In the rows, 128 means zero.
R: 3 groups of rows, each row roughly a mix of its group's hidden directions:
R (101 x 10):
[[125 106 137 127 126 149 133 104  90 181]
 [168 143 152 113 176 107 130 136 111 141]
 [ 83 150 115 149  93 145 122  97 137 118]
 [100 154  88 125  97 112 139 116 159 109]
 [126 150 108 133 118 110  73  92 117 116]
 [165 149 179 142 155 115 144 140 133 134]
 [121 111 149 187 120 124 153 149 127 148]
 [130 162 123 151  93 151 107 171 137 127]
 [136 161 118 126 188 120 122 122 155 116]
 [145 167 144 153 151 151 144 151 151  99]
 [114  82 113  89 157 151 146 120 124 125]
 [136 154  96 108 154  84 107 125 104 121]
 [113  71 145 133 116 111 123  92 114 137]
 [120 156 127 104 133 176 137 139  89 109]
 [ 91 129 119 125 113 142 128  69 109 113]
 [104 162 111 145  84 130 109 112 159 123]
 [152 164 150 109 152 167 126 138 154 113]
 [114 150 139 143  88 134 173 153 131 149]
 [119  72 130 127 126 155 124 133 114 168]
 [171 173 149 136 126 106 106 140 110 132]
 [168 108 132  70 132 123 140 131 133 113]
 [178 131 162 108 148 141 147 132 154 114]
 [127 153 113 113 177 122 118 140 166 155]
 [105 105  77  91 114 121 142 116 127 112]
 [124 125 124 152 193 108 127 112 148 123]
 [139  78 117  97 140  96 147 117 152 128]
 [148 130 170 107 173 115 125 156 136 114]
 [113 165 112 121  85 115  95 134 136 101]
 [153  90 106 108 114  94 142 164 135 122]
 [ 84 139  77 147 134 122 118 123 104 138]
 [121 165 112 162 114 124 150 149 141  87]
 [146 167 108  84 137 113 115 119 162 129]
 [ 91 128 148 154 146 150 122  88 155 144]
 [115 156 144 165 101 109 135 172 137 117]
 [157 171 155 150 140  99 123 134 147 104]
 [121 153  89 139 104 153 142 170 125 108]
 [163 127 115 130 153 121 114 113 163  81]
 [ 88 104 118 113 130 162 155 106 102 109]
 [142 174 134 122 135 167 138 152 162 116]
 [117  77 102 142 116 144  97 149 132 106]
 [114 130  80 152 167 143 135 158 136 129]
 [116 182 137 138 115 130 108  96 160 131]
 [ 96 136 114 169 138 106 158 114 108 157]
 [105 100  94 112 133  92 114 103 123 160]
 [135 172 158 135 129 142 144 130 178 128]
 [167  89 149 112 154 101 144 144 136 134]
 [131 139 115  96 166 111 107  91 137  98]
 [146 170 121 113 139 104 113 113 156  87]
 [120 180 116 117 145  91 124 105 140 106]
 [160 119 112 121 101  90 101 110  93 125]
 [141 108 141  94 185 131 138 109 118 143]
 [118 137 102 145  66 138 111 136 138 110]
 [ 96 178 105 107 120 134 142 110 153 114]
 [116  97 102 125 124 105 120 136  99 179]
 [152 161 106  94 160 120 104 143 103 123]
 [102  73  95 112 124 145 119 110 121 135]
 [152 137 174  93 156 132 138 124 113 155]
 [158 129 185 159 136 142 116 141 133 140]
 [135  93  98 125 117 159 137  85 117 152]
 [123  89 116 156 131 118 146 174  99 132]
 [115 120 136 114 136 130 125  77 164  91]
 [180 119 148 120 130 140 103 170 131 138]
 [148 145 137  87 171 137 105 106 140 111]
 [137 106 115 131 120 110 117 150  64 133]
 [146 159 149 122 120 176  94 122 104 124]
 [179 128 139  94 136 108 136 141  94 117]
 [161 171 164 112 146 117 153 114 137 134]
 [137 104 160 157 115  96 132 135  88 149]
 [144 114 136 106 185 142 108 127 125 161]
 [113  90  96 125 106 144  82 130 122 112]
 [ 84  94  93 122 157 124 132 117 109 141]
 [160 115 145 105 147 132  95 148 149  88]
 [140 135 148 134 190 130 122 108 151 107]
 [ 94 136  89 103 150 138 115  99 156 140]
 [ 89 153 134 135 142 123 165  91 105 114]
 [130 121 166 127 122  91 124  78 134 106]
 [148 133 134 122 142 136 148  76 109 168]
 [100 175  94 133 137 110 135 144 158 136]
 [165 122 147 147 162 114  86 124 133 103]
 [110  82 115 107 131 137 150 103  91 111]
 [130 129 132 100 180 107 145 112 163 143]
 [154 110 124 138 123 152 129  77 108 163]
 [ 95 132 159 166 148 159 147 122 103 129]
 [109 106 139  86 161 137 150 130 106 160]
 [144 149 154 154 124 167 146 158 134  95]
 [121  96 143 141  89 157 129 160 109 155]
 [158 140 156 117  85 144  93 148 134 115]
 [140 113 144 160 132  84 133 143 169 146]
 [135 142  97  92 141  84 129  95 113 125]
 [155 149 171  95 154 117  99 137 125 120]
 [151 154 157 149 112 105 109 119 173 139]
 [120 149 141 138 110 148 150 144 175 166]
 [156 134 112 132  83 126 110 170 106 116]
 [136 141 160 132 134 102 127  89 138  80]
 [180 106 150  85 131 117 136 125 119 117]
 [112 151  85 148 124 123 139 136 135  77]
 [152  94 150 128 126 144  75 148 122 115]
 [166 109 118 153 128 145 112  76 120 139]
 [133 124 138 149 100 148 144 106  99 178]
 [114  82 114 124 129 150 125 139 121 179]
 [108  75 118 101 115 128 114  93 119 140]]
which group is each row in? (one row of each group first):
[130 152 111  98 140 115 140 132 167  83] => (3)
[104 128 102  95 133 139 124 102 176 149] => (125)
[106 136 130 123  99 173 117  90 105 109] => (129)

[138 165 178 125 128 137 163 127 143 109] => (129)
[139  90 166 119 149 148 119 121 124 170] => (125)
[110 116 116 147  74 136 146 155 121 155] => (125)
[120 117  98 100 134 103 107  92 110  93] => (125)
[144  79 120 126 105  95 152 147 108 114] => (129)
[176 158 151 140 109 130 106  96 127 131] => (3)
[146 179 151 127 113 106 106 142 145 100] => (3)
[126 103 172 127  87 106 130  96 122 139] => (125)
[139 176 149 119 141 115 130 106 166 102] => (125)
